Each path below is one point turned by a fixed rotation once a step. After each direction that follows a path, write how fast that rotation turns it, in deg/step (0 if it stays still).
Each turn is a multiple of 5 degrees from 10 to 175, or 0.
Each row of a path follows its step; steps can be skipped.
path 1
step 1: [  4   2   0   8   7   1   1  -6  -2 -11 -10   6  -1  -6  -1  10  14   8
  -7 -21  -4   6   8 -20   3 -10  -3   9   0  -1  -7  10   2  -6  -2   3
  -7   4  15  -2   2 -12   1 -12   9  -5  19  -9  19   6  -4  -1  12  -1
  -5 -15   9   6  -1   5  12   9  -1  -5  -5   2 -10   0  -9]
step 2: [  2  -6 -11  -1  -4  -5   2   8   0 -15  -4  -8  -6  -2  -9  -3   3  -8
  -7  -2  -6  16   1  -2   2   3  -9 -11  -4  13  -6  -8  -6  -2  12   0
   5  -9   4  -6   5   4  -1 -23   7 -13 -13  -9 -11   1   1   9  16  -4
 -11   3  20 -12 -14  11   5  -3   6  -5  -9 -10   7   8  -8]
step 7: [  8  -6   5  -4  12   0   3 -15   2 -13   7   2   2  -6  -9  25  -8  -1
  10  -5  -1  13   0   6  11   2 -16  -1   2  -4   8  -2  -3  14  -2  13
   8  12  11  11  -3  -2   2   9   6 -15   3  -5   9  17   0   8   2 -16
   0   0  18   0   1   3   1  -4 -10   4  -6   4   9  -6   2]
step 8: [-12  -7 -16 -10   2   2  18  -8   9  10   6   3   3   1   1  13 -13  -5
   1  -2   0 -11  -7  -5  -3   1 -15  -2 -18  -6  13   3  -6  -2  -3  -5
   7   1   6 -10   6   2  -4 -12  12   6  -3   0   5   2   1  14  -1   5
   5   7  18  -8  -8  13 -15   9   8   1   4 -12  -6   8 -10]
step 10: [ -1   8  -2 -16  17  13  -7   1   5  -5  -1  -8   1   1  -3  11  -6  -1
   5  -7   5   4   3   6   0   8  -8   6  10  11   1 -11  -3  11  21  -3
   9   2  -8  21  14  15  -5   0  -3   7  -3  -3 -19 -15   8  -5   0   5
 -15  -2   9  -2  14  -1  -2   6  -3 -14   3  -1   3   6  -9]
step 16: [  0   0 -22  -8   7  -7  -3  -7   0  18  11   5 -12  -1   2  -2   3   1
   2   5  -5   1  14  -5   5  12  11  -4  -3 -14  -6  -1 -12  11   3  -4
  -1   3 -17  -2   2   7  -8   5   0   5   1  -9 -12   2  -9 -14   0  17
  -8   9   8  -3  -1   0 -11  10  -1  -1  -2  12  -8  -2 -25]
step 18: [ 16  13  -2   0   1   5  -4   6  -1  -6  -9  -8   7 -11 -24  -3  -3  -9
  -3  -8  -2  11   9  -1  17   7 -20   6   0   0   1 -10  -9  -2   8   7
   0  -3  -5  -7  -7  -2  10   7  -1  -9   2 -17   6  -1 -11 -18 -12 -11
   2  -5  15  -7  -2  12  -1   8   0  -5   8  -1   5  -1   2]
step 22: [ -2  -1 -15   8  19 -15  -8  10  -4   7   2   2  -8  -8  12   1  12 -13
  -1  -8   5   6   5   4   4   3   8 -12  -5   3  10  13   5  -8   1  -8
  -4  12  11  -5  -9   3  22   3  -3   3  -3   7 -16  -2  -3   6 -13   3
  -3  -9  -9   5   1  -2 -19  -4  -4   9  -3  13  -5   6 -11]
Directions:
[ 1  3 -1  2 -1  1 -6  2  1 -1  4  0  0  1  1 -2  2  0  0  2  4  3  0 -3
  0  0  1  2  0 -1  0  4 -2  2 -2  2  3  1 -1 -1  0 -1  5  0 -4 -2  3 -1
  0  1  4 -1  2 -3 -3  1  0  1  1  0  0  1 -3  0  1  2 -4  3 -4] | 65
[ 3  1  0  1 -2  3  3 -2 -1 -1 -5  1  0  2  2  2  3 -3 -2  4 -1 -1 -4 -2
  0  1 -3  3 -2  1  1  0 -2 -3 -5  2 -2 -6 -2  1  3  0  3  3 -3  1 -1 -1
  0  0  0 -1 -3  2 -1  1 -1  0  2  1  2 -1 -3  2  0 -2  0 -2  0] | 125
[-1  2  1 -5  1 -1  1  1  1  4  1  0  2  0  3  0  0 -1  1  1 -3  0  0 -1
 -3 -1 -4 -1 -1  1 -3  0  0 -1 -1  2 -1  0  2  5  2 -1  0 -2 -1 -1  2 -3
  3  4  0 -2 -1  1  2  1  2  1 -3  0 -4  0  0  0 -3  7  2  2 -3] | 45
[ 2  2  1  3  1 -2  0 -3 -2  1  0  2 -2 -2  0  1  0 -2  1 -2  1  1 -3 -2
  1 -1  1  4  4 -3 -2 -5  2  0 -3  3  0  6  2  1 -3  1  2 -4  1  1 -1  0
  0  1 -1 -3 -2  3 -1  1  1  3  0  0  0  0 -1  3 -2 -2  1  1  0] | 175
[-1  1 -1 -1 -1 -4  2  1  1  0 -1  2  6  1  1 -1  2  5 -2  0  3  2  2 -1
  1  0 -2  1 -1 -2 -1 -3  3  0  1 -5  0  0  1  1 -1  2  1  1 -2 -4 -4  3
  1  1 -1  1 -2  3 -1  0 -1  0  2 -3  1  2 -3 -1  2  1  3 -3 -5] | 65
[ 2 -1 -3  1  1 -1 -2  4 -2 -1  1 -3 -2 -1  3 -1  2  1 -1 -3 -3 -4 -4 -3
  0 -4 -2  1  2 -1  0  3  2 -1  3 -2 -1  2  3  5  4  0  2  0 -4 -2 -1  1
 -2 -2 -1  1  1  0 -1 -2  3 -1 -2 -1  2  3  1  1  2 -2  1  1  2] | 35
path 2
step 0: [  0   6  14 -11 -12  -1   3 -11   2   3  11  -3   1   0   0   5   1 -11
 -13  -7   8   7   6  -4  -2  -3   4  -3 -21   0  14 -15   2 -11  -5  13
 -13   3  -5   6  -3 -17   0   6  -2 -11   1   3  -1  13  -7 -15  -2  12
   2  -9   6  -1  -1  -5  -8   3  -6   3 -11 -13   0   3  11]
step 3: [ -6 -12  10  -3  16  -5   6 -23   9   2  -3   5  -7   4  -5  -3   1 -15
  -6  -9   1  11   4   5   2  -4   6  -5  -5   4   6   1   3  16  -7   5
   1  -9  -6  -8  -8   8  -5   4   8 -11  14  15   3   3   0 -12   3  11
  -2 -24   2  10   1   7  -4   3  -9   2   0   3  -1   5   4]
step 5: [  0   2   2  -6 -12 -14  -3  -4   7   1  -9  10  -3  -3  -1   8 -10   8
  -1  -8 -10  12   6  16  -8   2   3   0  10  -7  -4  -7   6   4  -2  11
   0   5  -9   5  -6  10  -7  14  -5  -2   1  16  22   2  -3   4 -18  -3
   4  -1   4  -2   7   9 -16  -2   8  -4 -10   5   1  -5  12]
step 6: [ -2  11 -10  -8   3  -5   7 -15   6 -17 -13   9 -15  -4  -7   3  -9 -12
  -1  -8  -4   6  14   0   1  -3   5  -9   4  -2   1  -5   3   9 -17   1
   9   1  -2  -4  -6  -3   6   6  -6  -8  -2   5  22  10  -8  -2 -10 -10
   8   0  -2   1   0  -5  -8   1   1  16  -3  10   7   0   6]
step 9: [  5  11   0  -6 -12   8 -11  -8   0   2  14  -6  -1   4   8   0  -6 -15
   7  -5  12  10   1   2  -8   0  12   8   7 -16   4  -3   0   5  -5  16
   0   2  -3   9  -6  -2   7  11 -12  -2   2   9   7  -1  -8  -9   3  -7
   2  -7   1   1   3   5 -19  17   6  12   4   9   6  -8  11]
step 18: [  6  -3  12  -4 -13 -10   1  -1  -2  -1   7  -2  -5  -4  -2   0   0 -21
 -14 -11  10   5  -1  -1   4  -4  -2   4 -18  -5  -2  -5   0   6   7  15
 -16 -13  -2  11  -7   2   6   7   1  -3   8  12  11  21   9  -1  -1   6
   6  -8  10   1  -5   1  -5   4  -8   6 -12  -3   8  -6   3]
step 19: [ -5   4  14 -18  -7  -8   3  -2   2   1   5   5  -8  11   0  16   3  -9
  -7 -22   8  10  15   5 -10  -2  -5  -8   1 -10  10   0   6  -6   7   7
  -3  -6   5  -8 -16  -6  -1  10   2  -2   2   7   4   3   6  -6  -2  -2
 -11 -13  16   3   4   3 -15   1  -5   1  -7   0  -2   0   4]
step 22: [ -5  -2   7  -2  -3  -8   7 -13   5 -10  -6   8  -2  -3  -8   1  -9  -3
   2  -5  -2   8  -1   2  -6  -8   3   0   0  -5  12 -18  -7  13  -6  14
  -7  -4   0  -2 -10  18 -10  12  -4   0  13  14  11   7  -7  -5  -7   2
  -7   2   0   8   6 -15 -13   2 -15  -8   5   4   0   7   9]
Directions:
[-1 -2 -1  0 -1  1  1  2  5 -1  3  2  1  2 -5 -2  2  0  3 -1  0 -1  4 -1
 -1  0  5 -3  2  0 -1 -1  1 -2  0  1 -3 -1  6 -1  0 -1  2  0  1  2  1  1
  5 -3 -3 -2  5  0  2  0  0  2  0  0 -3  0 -1  1  1 -1  1  3 -2] | 110
[-1 -1  0  1 -1  1  4  3  1 -6  1  0 -1 -1 -2  3  0  0 -4 -5  1 -2 -1  1
  2  5 -3  2 -1  2 -1 -3 -1 -3 -2  1 -1  0  3  1  2 -2  0  1 -2 -4 -1 -2
  2  0  1 -1 -2 -1 -1  2  3 -3 -1  2  2 -5  1  4 -1 -1  1  0  1] | 60
[ 1 -1  0  0  2  2  0  0  0 -1 -1  2 -2 -3 -3 -1 -1 -2  0  1 -1 -4 -1  2
  3  1 -3  2 -4 -2  0  0  0  1  2 -2 -2 -1 -4 -3 -1  0 -1  3  1  2  3  3
 -1  2  4 -2  5  0  0  3 -2  2  1 -3 -2 -1  4  6  0  2  0  4  1] | 95
[-2  0 -3  1 -4  1  1 -1  0  1  0  1  0 -3  2  0 -3 -3 -3  0 -5 -3  0 -2
  1  0  0 -2  2 -3  1  1  4  2 -1 -1  0  1 -1 -2 -4 -3  0  1 -1  0  1 -1
  1 -2  1  2  5  0 -1 -6  1 -5 -1  1  4  0 -3 -2  1  1  1  3  1] | 140
[-3 -5 -1 -2  2 -3 -2  0  3 -2 -3 -3 -4  1 -1  0  5  2  3  1 -4 -1  0 -3
 -2  0 -2  3  3  0 -1  1  0  1 -4  0 -1 -1  2  3  0  0 -1  3 -2  0  1  3
 -4  0  1 -4  0  1 -1 -3  4  0  1 -1  2  0  1 -2  1 -1 -3  0  2] | 40
[-6  1  1 -2  4  4 -3  1  2 -3 -1  1 -3 -1  1 -3  1 -1 -3 -2  0  3  1  2
  1 -3 -3  1  1 -1 -2  0  3 -3  2 -2 -2  0  1  3 -2  2 -2 -4  0  1 -3 -3
  2  2  2 -1 -1 -1 -1 -1 -2  1  2  0  0  1  0 -1  4  0  4  0 -2] | 85
path 3
step 2: [ 14   1  -9   9   1  -1  -2   1   8  17  -7  -7  -3  -5   3 -12  -8   5
  -3   1  13 -11   5   0   5 -18   4  -2   8  -9  -9  13 -17  -2   3   6
 -12  10   2   6 -11   3   6   3   2   1  -4   5  -3   5 -19  16   6  -3
  12  -4  -4 -10  10 -14  -5  -2  -5  -7  10  10  10  13   2]
step 4: [-20 -16  -6  -7   0   0  -9  -3  -5  -2   4  -2   4  12  -7   2   6  -4
  10   9   3  -7   6  13  -3   2 -13 -11   0  -2 -12   2 -11  18   1  10
 -16  -4  -3  15 -13   0  -9 -13   6  -8  20   7  -6  -4   1   1   2   2
   7  -1   3   5   6  -4   3   9   4  -4   5   0  17  15  -4]
step 6: [ -8 -10  -2  -6   2 -12 -10   2 -19  -1  -4   1   6  -9  -1  -5   0   5
   5  14   4  -3   5   0   0 -10  -9   6   7  11   8   4 -18  -3  -7  -4
  11  -2  -7   9 -16  -2   5   6  -3   3  -6   8 -12  11  -6   1   0  -1
   0  -9  17  -2  11  -6  -1  -3  13  -3   3  -4 -28  16   5]
step 10: [  8  -3  -6  12  16  -4 -13 -14  -5  15  -8   5  14   4   7   3  14  -1
   2   7  -2  -1  10  -4  11 -19   3   6  -4   8   1  12 -12   2   1   5
  -6  -6 -27   9  -6  -4  -7  -4  -6   9   3  -3   4   6   3   3   3   2
   1 -16 -10   7  -1  -1  14   6  -2  -5  -9  11  10   2   2]
step 13: [ -5  -2 -14  12   0   9  -7   4  -5   5  -7   2  18 -14   6   3  -1   8
  -6  12   9 -11  12   9   3  -7  -6  -1   4  -8  -2  13 -19  14   7   4
  -3   6  -7   0   4  -7  -2  -1   2   3  14  10 -15   2 -15   5   2   0
  17  -4  -2  -4   0   3  11   8  -3 -14  -1  -3  -3  14 -13]
step 15: [  6   0  -7   5   3  -3  -5   2 -15  -2   2  -3   1   7   3 -13   0   5
  18   9   4   4 -17  -3  -7  -3  -5   4   6  15  -4   2 -15  10  -1  10
  -3 -13   3   7 -14  -1  -4 -11  -5 -13  12  21  -3   2  13  12   5   9
   3  -4  10   5  18 -13   3   7   1  -6  -5  -7   1   9  11]
step 19: [  4  -9  -9  -1  14  -4   2   6  -3   5   1  -5   4   5 -10   3  11   2
  -5   3   2  -4  27   2   6  -7 -12   9 -10   0  -1  18  -2   6   0   6
  -4  -6   1   4 -13   5  -9   2 -28  10   3   9  -2  11  11  12   1 -21
   4  -7   5  -3   4   1  -9  -3  -5   0  -1   2  15   3   5]
step 22: [  7  -4   1  10   2   3 -18   0  -4   8  -8   5  17  16  -3   9  19  -3
  10  12  16 -10   2   3   5  -4   2  -3   5   5   7   8  -5  -5   3   2
 -12   4   7  -2 -19  -2  -5  -2  -9  -1   6   8 -19  -1  -8  11  17  -1
   6 -15  -3  -6   2  -9  -8   5  -7   0   7   5   4   6  -4]
Directions:
[ 0  0  2 -1 -1 -1 -3 -1  1  4  1 -1  2  3  1  7  3 -2 -2 -3 -1 -1  1  0
  1  1 -2  3 -2  1  2  0  0 -2 -1  0  4  4 -1  6  0  1  0  2  1  2  2  1
 -5 -3  0  0 -2  3 -2  0  3  0 -2 -3 -2  0  2  2  0  1 -1 -1  1] | 25
[-4 -2 -3 -3  2 -1  1  0 -3 -4  2 -1 -2 -1 -2 -1  1  3  1 -1 -1  0  5  1
 -2  0  2  2 -3 -4  2  0  0  2  0 -1  1  1  4  2 -3 -1  1  1  2  3  0 -3
 -2 -2 -2 -3 -1 -1 -1 -1  4  0 -3  0  3 -1  3 -1  4 -2 -2 -1 -2] | 145
[ 2 -1 -2 -4 -2  0  1 -1 -5  1  3  0 -1  3 -1  1  0  3  0  1 -1  3  1  1
  1 -2 -5 -1  1  1 -1  0 -2 -1  4 -1  3  0 -3  0  1  1  2 -3 -3  0 -2  1
  2  0  1 -3  0 -4 -3  3 -2  4  2  2 -4 -2  2 -1  0  0 -4 -2  1] | 35
[ 3 -1  2  2  1 -1  1  3 -2 -1 -1  3  4  4 -4 -1  3  0 -2  1  0 -2  3 -3
  1 -1  3  0 -2  3 -2 -2 -1  3 -2  0  5 -3  3 -2  2 -2  1  2  3  3  1  0
 -2  1  2  1  2 -2  1  0  1  1  3  2  0  3 -2  3  2 -1 -4  3 -2] | 115
[ 1 -3 -4 -1  5 -1  1  2  1 -1  3 -2  2  2  0  1  0 -1  2 -1 -1  0 -5  2
 -1  1 -1 -3 -1  3  2  4 -1  1 -2 -1 -2 -4 -2  5  5 -3 -1  1  1  0  0 -2
 -1 -1  3 -2 -3  3  2  0 -1 -2  1  3  2  3  2 -2  1 -1 -1  2  1] | 125
[-2  1  0 -1 -2 -2 -1  4 -3 -1 -1 -2  2  0 -2  0 -4 -1  1 -1  1 -1 -1  1
  5 -2  0 -1  3 -2  0 -4  0  1  1  4  2  0  0 -1  0  7  0  2  1 -2  2  0
 -1 -6  1 -1  0  0 -1 -1  0 -1  0 -1  2  4  0 -5  0 -2  0  2  3] | 35
